Named moves, each a turn or a mirror, and the order they were made in; the first pair answered:
dekel (before |-> after):
[-0.37  0.38 -0.81  0.68  1.45  0.57 -0.84 -2.22  0.29  0.22  0.73  0.52] |-> [ 1.06 -1.26 -1.52  1.15  0.88 -0.23  0.02 -0.50  0.69  0.87  1.10 -0.80]
[-2.15  1.19  0.57 -1.92 -0.64  1.69  0.66 -1.09  0.10  0.49  0.50  0.30] |-> [-0.21 -0.91 -0.34 -1.27 -1.45  0.81  1.76  1.16  0.51  1.42  0.98 -1.52]
[ 0.66 -1.82 -1.14  1.30 -0.29 -1.49 -0.54  0.58  1.07 -0.72 -0.28  0.89] |-> [-0.65 -0.36 -0.46  0.88  0.23 -0.79 -1.39 -1.07  0.79 -1.33 -0.70  2.09]
vek (before |-> after):
[ 0.04 -0.13 -2.87  0.81  1.70 -0.76  1.67 -0.75 -0.87 -1.33  1.29  1.11] |-> [-0.71 -0.39 -2.31  1.20  1.30 -1.61  0.77 -0.21 -0.80 -1.66 -0.19  2.13]
[-0.76  1.03  2.78  1.16  1.13 -0.12 -1.44  0.84 -1.65 -0.52 -0.66  1.65] |-> [ 0.85  1.73  1.82  0.34  1.94  1.44  0.30 -0.01 -1.76  0.37  2.16 -0.33]
[ 1.04 -0.76  1.65  1.89 -0.29 -2.51 -1.86  2.70 -1.24 -0.62 -0.64  1.69] |-> [ 3.34  0.18  0.29  0.71  0.89 -0.20  0.77  1.46 -1.44  0.63  3.37 -1.22]
[ 0.96  0.05  0.02  0.76  0.51  1.48  2.02  0.99 -1.46  1.34  2.90 -0.61] |-> [-1.27 -0.86  1.42  1.89 -0.60 -0.78 -0.53  2.17 -1.21  0.16 -1.10  2.21]
gariz (before |-> after):
[-2.36  0.25  1.05  1.18 -0.34 -2.40 -1.08  2.69 -0.69  0.49 -2.48  1.48] |-> [-1.00 -2.35 -2.90  1.83 -0.63 -1.82 -0.28 -0.68  2.35  0.09 -0.85 -1.70]
[-1.56  0.07  2.83 -0.66 -2.58  1.12 -0.88  1.14  0.59  0.20 -1.72 -0.88] |-> [-1.38 -1.31  1.11  0.12 -2.75  0.66 -1.39 -0.34  1.96 -0.56 -1.94 -1.51]
[-0.78  1.97 -0.14 -2.19  0.18 -0.47  0.53  0.19 -0.16  0.10 -0.37  1.53] |-> [-0.95  0.85 -1.37 -1.14  0.08 -1.03 -0.37 -0.99  0.95 -0.94 -1.14  1.51]
[-0.03  1.17 -1.00 -0.01  1.71  0.36 -2.09 -1.53 -0.63  0.18 -0.71 -1.00] |-> [ 0.30  1.57 -0.84 -0.51  1.75  0.90 -1.31 -1.19 -0.85  0.67  0.13 -1.49]
bodo (before |-> after):
[-1.58 -0.76 -1.26 -0.29 -0.06  1.19 -1.82 -2.05  2.91  1.73 -0.16 -1.46] |-> [-1.89 -1.34 -1.44  0.51 -0.22  0.10 -2.60 -1.40  2.58  0.85 -1.61  0.29]
[-1.44 -0.04  0.13 -1.01 -1.37 -0.36  0.11  1.72 -0.83 -0.61 -1.11  1.51] |-> [ 0.18 -0.58  0.35 -0.70 -1.25 -0.45  0.65  2.83 -0.61  0.46 -0.04 -1.01]
[-0.24 -1.75 -2.11 -0.92 -1.89  0.77  1.83 -0.11  2.19  0.36  0.38 -0.67] |-> [-1.11 -1.62 -2.22 -0.92 -1.92  0.68  1.47 -0.55  2.11 -0.28 -0.45  0.96]
Now pairs of rows:
(two moves a pair)
[ 1.88 -0.26 -0.74 -1.45 -0.45  0.69  2.86  1.93 -0.06  0.65  0.96 -2.72] |-> [-2.30  1.10 -0.41 -2.45 -0.84  1.07  1.51 -0.63 -0.08 -1.39 -1.49  2.47] -> bodo then vek
[-3.13  0.53 -0.93 -0.65 -1.03  0.81 -1.15 -2.45  0.68 -0.63 -1.24  1.41] |-> [-3.29  0.19 -0.87 -1.10 -1.57  1.01 -0.68 -2.18  0.92 -0.22 -1.08  1.01] -> gariz then vek
[ 1.66 -1.31 -0.07  1.76 -1.04 -1.78 -0.35 -0.24  1.21  0.22  1.54 -1.97] |-> [ 0.10  0.16  0.43  0.13 -1.02 -0.05  0.08 -2.34  1.63  0.55  2.37 -2.06] -> vek then bodo
[ 0.84  1.17 -0.89  1.27  1.41 -0.02 -1.54 -1.25 -1.05 -1.94 -0.09  1.31] |-> [ 1.27  2.31  0.00 -0.03  1.54  1.19  0.00 -0.15 -1.89 -0.52  1.45  0.66] -> gariz then gariz
[-0.59 -1.28 -1.90  0.88 -0.99 -0.70 -1.94 -1.77  3.42 -1.01 -0.24 -2.03] |-> [-2.61  0.40  2.15 -0.68 -2.12 -1.15 -1.84  2.15  1.35  0.25 -2.00  0.41] -> gariz then vek
[ 0.32 -0.42  0.62  1.10  0.91 -0.75 -1.88  2.43 -2.07 -0.36  0.02  1.48] |-> [ 0.86 -1.13 -1.93  0.52  0.97  1.04 -0.66 -1.29  0.34  0.00  2.45 -1.77] -> gariz then bodo
[-0.13  0.91 -1.44 -0.83 -1.00  0.39  0.65  0.02 -1.96 -1.53 -0.63  3.49] |-> [ 1.05 -1.13 -3.56 -0.16 -1.53  0.06  1.13 -0.59 -0.35 -1.58 -0.04  1.58] -> gariz then dekel
[-0.61 -0.33 -1.43  0.01  0.16 -0.48  0.36  0.19  0.06  0.19  1.20  0.31] |-> [-1.13 -0.29 -1.15  0.24  0.05 -0.83 -0.20  0.17  0.10 -0.01  0.42  0.92] -> vek then dekel
[-1.86  0.44 -0.45 -1.18 -0.55  0.67  0.93 -2.10  0.40 -0.48  0.52  1.25] |-> [ 1.30 -0.83 -1.64  0.10  0.06 -0.04  1.85 -0.09 -0.11  0.03  1.93 -0.77] -> bodo then vek
[-1.28  3.12  3.32 -2.91 -1.20  1.79  3.57  1.32 -1.90  2.22  1.35  1.60] |-> [-0.20 -0.01  2.89 -1.51 -2.78 -0.54  3.56  4.72 -1.25  2.69 -0.08  0.88] -> vek then dekel
[-2.86 -1.23  0.82  0.73 -1.24 -1.28 -1.54 -0.51  2.00 -0.27 -1.71 -0.28] |-> [-1.75  2.09  3.13 -1.13  0.09  0.43  0.43  1.42 -0.90  1.38  0.85 -0.30] -> vek then gariz
[-0.89  0.72  0.79 -1.29  0.26  0.03  0.28  1.27 -1.06  0.10 -1.12  2.37] |-> [ 1.29 -2.04 -1.60  0.57  0.10 -0.92 -0.17  0.47  1.10 -0.03 -0.48 -1.38] -> gariz then bodo
[ 1.24 -0.42 -2.30  1.42  1.51  1.25 -4.07 -2.94  1.28 -1.94 -0.73 -0.53] |-> [ 2.63 -1.70 -3.14  1.67  1.09  0.93 -3.04 -1.56  1.62 -1.25 -0.07 -1.91] -> vek then dekel
[ 0.45  3.26  2.14 -1.34  1.32  0.83  0.83 -0.25 -0.55  1.05  1.27  1.01] |-> [ 1.74  2.86  0.98 -0.68  1.87  0.46  1.22  0.24 -1.12  0.70  1.83  1.39] -> bodo then vek
[-2.60  0.06  0.61  0.73 -0.97  0.57 -1.87 -2.26  0.71 -1.05 -0.62 -1.53] |-> [-1.42 -1.32  0.50  1.93 -1.23 -0.88 -2.26 -0.37  0.62 -1.02 -1.37 -1.84] -> bodo then dekel
[-0.14 -0.83  0.39 -1.73 -1.30  0.80  2.07  1.43  1.06  1.83  0.78 -2.49] |-> [-2.07 -0.13  1.23 -0.24 -0.77 -1.06 -1.01  1.23 -0.05 -0.69 -2.85  2.28] -> dekel then bodo
[ 1.23  0.28 -0.54  1.46  1.51 -0.89 -2.45 -1.05  0.14 -1.16 -0.68 -0.20] |-> [ 0.53  1.21 -0.42  0.40  1.71  0.40 -1.88 -2.43  0.37 -0.87  0.25 -0.61] -> bodo then bodo
[ 0.48 -0.64  0.11  1.24  0.37 -1.38 -0.13  1.13 -0.19  0.10 -1.00  0.47] |-> [ 0.98  0.28  0.40  0.79  0.95 -0.80  0.41  1.38 -0.92  0.46 -0.12  0.33] -> vek then gariz
[ 1.37 -0.11  1.44  1.39 -0.43  0.15 -1.60 -0.83 -0.11 -0.01  0.73 -2.75] |-> [ 0.68  0.49  2.66  1.19 -0.57 -0.33 -2.10  0.28 -0.89  0.12 -0.17 -1.67] -> gariz then vek
[-0.02 -2.57 -1.53 -0.65 -1.56 -0.87 -0.39  0.78  0.65 -0.11 -0.73 -0.03] |-> [-0.29 -1.09  0.35 -1.56 -1.41 -0.66  0.01  2.52 -0.83  0.65 -0.62  0.82] -> gariz then gariz
[ 0.60  0.19  1.54 -0.16  0.01 -0.21 -1.29 -1.27  1.10  1.20  1.31 -0.61] |-> [ 1.17 -1.46  0.57  0.44 -0.72 -1.24 -0.81  0.25  1.29  1.24  0.73 -0.32] -> bodo then dekel
[ 1.62  1.38 -0.39  0.31  2.12  1.20  0.13 -1.47 -1.37 -0.78  2.00 -0.30] |-> [ 2.71 -1.13 -1.62  1.56  1.20 -0.64  0.31  0.99 -1.27 -0.99  0.83  0.24] -> bodo then dekel
[-1.53  1.22  0.57 -1.13  0.84 -0.21 -0.64  0.82 -2.76 -1.01 -0.88  3.06] |-> [-0.08 -1.04 -3.43 -0.16  1.03  0.37 -0.13 -2.80  0.00 -1.71  0.72  0.14] -> gariz then vek
[ 2.44  0.99 -1.26 -0.09  1.72  0.66  0.56 -0.89 -0.81  0.34  2.18 -1.12] |-> [ 0.55  1.40 -1.21  0.24  1.73  0.01 -0.87 -1.45 -1.35 -1.38  0.06  2.54] -> dekel then bodo
[-1.79  0.21  1.76 -1.51 -1.29  0.69 -0.02 -0.67  1.15  1.35 -0.38 -1.30] |-> [-1.12 -1.57  0.94 -0.35 -1.94 -1.00 -0.20  1.23  1.14  1.02 -1.66 -0.44] -> bodo then dekel
[ 0.51 -0.11 -0.23 -0.72  0.75  0.32 -1.29  1.28  0.80  0.49  1.64 -1.02] |-> [-0.49 -0.35 -0.35 -0.25  0.65 -0.46 -2.08  1.29  0.49 -0.58  0.21  1.13] -> bodo then bodo
[-1.12  1.76  1.94  1.39  0.36  1.36 -1.16 -2.43  0.27 -1.09 -1.24 -0.89] |-> [ 1.72 -0.67  0.51  1.88 -0.35  0.75  0.79  0.01  0.81  0.27  0.23 -3.70] -> vek then dekel
[-1.10 -1.47  0.32  0.16 -0.99  0.74  0.00  1.07  2.87  0.21 -0.01 -0.32] |-> [-1.78 -0.61  0.58 -0.33 -0.82  1.30 -0.10  0.00  2.80  0.02  0.02  0.21] -> bodo then dekel
[-0.94 -1.48 -0.22 -0.80 -1.22  0.12  1.13  0.15  0.95  0.20 -0.48  0.14] |-> [-1.02 -0.66  0.73 -1.21 -1.05  0.27  1.29  0.91  0.08  0.56 -0.41  0.65] -> vek then gariz
[-0.07  0.24 -0.71 -0.73  0.43  1.30  0.96 -2.09  0.59  0.38  1.30 -0.61] |-> [-1.36 -1.17  0.11  0.44 -0.72 -0.78 -0.79 -0.32  0.91 -0.37 -1.89  1.15] -> dekel then vek
[-0.63  0.23 -1.67 -0.58  1.05  1.19  1.23 -4.46  0.30 -1.46  1.47  0.61] |-> [-1.88  1.49  0.83 -0.36  1.18  0.10 -0.32 -2.54 -1.41 -1.84 -0.64  3.48] -> gariz then gariz
[-0.62 -0.33  1.58 -0.32  0.49  0.61 -0.40  0.18 -0.56  0.04  0.31 -0.57] |-> [-0.34 -0.99  1.18  0.30  0.52  0.12 -0.89 -0.16  0.00 -0.32  0.00 -0.95] -> gariz then bodo
[ 0.27 -1.12  0.77  2.01 -0.24 -0.83 -2.50 -0.94  1.40 -0.58 -1.11 -2.14] |-> [-1.01  0.58 -0.03  0.32  0.27  1.29 -1.49 -3.63  1.27 -0.89  0.26 -0.91] -> vek then bodo
[-0.43  0.34 -0.99  1.11  0.24 -0.76 -1.60 -1.94  0.17 -1.75  0.01  0.87] |-> [ 0.61 -0.10 -1.64  1.60  0.46 -1.07 -1.25 -1.33  0.00 -1.69  0.42  0.47] -> vek then bodo
[ 1.28  0.05 -1.14  2.65  1.43 -0.74 -1.03 -1.81  0.74 -0.52  0.68 -1.44] |-> [-0.91  2.68  0.23  0.39  1.46  0.74  0.04 -1.84 -1.05 -0.51  0.86  2.08] -> gariz then bodo
[ 1.58 -2.32 -2.52 -0.55 -0.34  1.22  1.15 -0.10  1.74 -0.28  0.99 -0.94] |-> [ 1.03 -1.99 -1.42 -1.54 -1.05  1.42  2.00  1.26  1.45  0.65  1.01 -0.92] -> vek then gariz
[-0.63 -0.71 -0.55 -0.57 -0.89  0.02  0.27 -0.04  1.33  0.08 -0.91  0.74] |-> [-0.38 -0.76 -1.02 -0.51 -0.63  0.14  0.48 -0.12  1.12 -0.09 -0.64  1.02] -> vek then bodo
[ 0.31 -0.21 -0.03 -0.68 -0.16  0.57  0.65 -1.22  1.39  1.14  0.75 -2.68] |-> [-0.57 -0.76  1.03 -0.18 -0.84 -0.62 -0.69 -0.25  1.63  0.95 -1.12 -2.24] -> vek then bodo
[-1.01 -0.22  1.12 -0.93 -0.94 -1.13  0.98  1.50 -0.72 -1.05 -1.23  2.85] |-> [-0.93 -1.61 -1.43 -0.10 -0.90 -0.92  0.54 -1.64  1.33 -2.11 -0.95  1.69] -> gariz then dekel
[-2.16 -0.15  4.50 -0.03 -0.90  0.41 -2.52  1.69 -0.82  0.34 -2.22 -0.62] |-> [-1.78  0.10  4.08 -1.59 -1.03  2.16 -0.56  0.70 -0.11  1.78  0.18 -3.01] -> dekel then bodo
[ 0.16  0.87  2.28  0.73  1.71 -1.10 -3.44 -1.45 -0.66 -0.85 -2.56 -0.36] |-> [ 3.06  0.58  0.55  0.19  2.24  0.38 -0.72 -1.29 -0.55  0.55  1.04 -3.64] -> vek then dekel
[-1.01 -0.01 -1.78 -1.10 -0.89  1.09  0.95 -3.19  1.82 -0.07  0.66  0.22] |-> [-2.24  1.23  0.73 -0.87 -0.77  0.03 -0.64 -1.34  0.11 -0.57 -1.40  3.04] -> gariz then gariz
[-1.28  0.75 -1.09 -0.33  0.18  0.45  0.50 -0.44 -1.02 -0.91 -0.57  3.80] |-> [-0.37  0.78 -1.72 -1.33  0.15  1.64  2.22 -0.90 -0.67  0.12  1.48  1.94] -> gariz then gariz
[-3.19 -0.02 -0.81  0.49 -0.41 -0.71  2.67  2.52  1.07 -0.27  0.05  0.67] |-> [-2.95 -0.30 -0.46  1.10 -0.32 -1.32  2.02  3.02  1.02 -0.36 -0.47  0.35] -> bodo then gariz
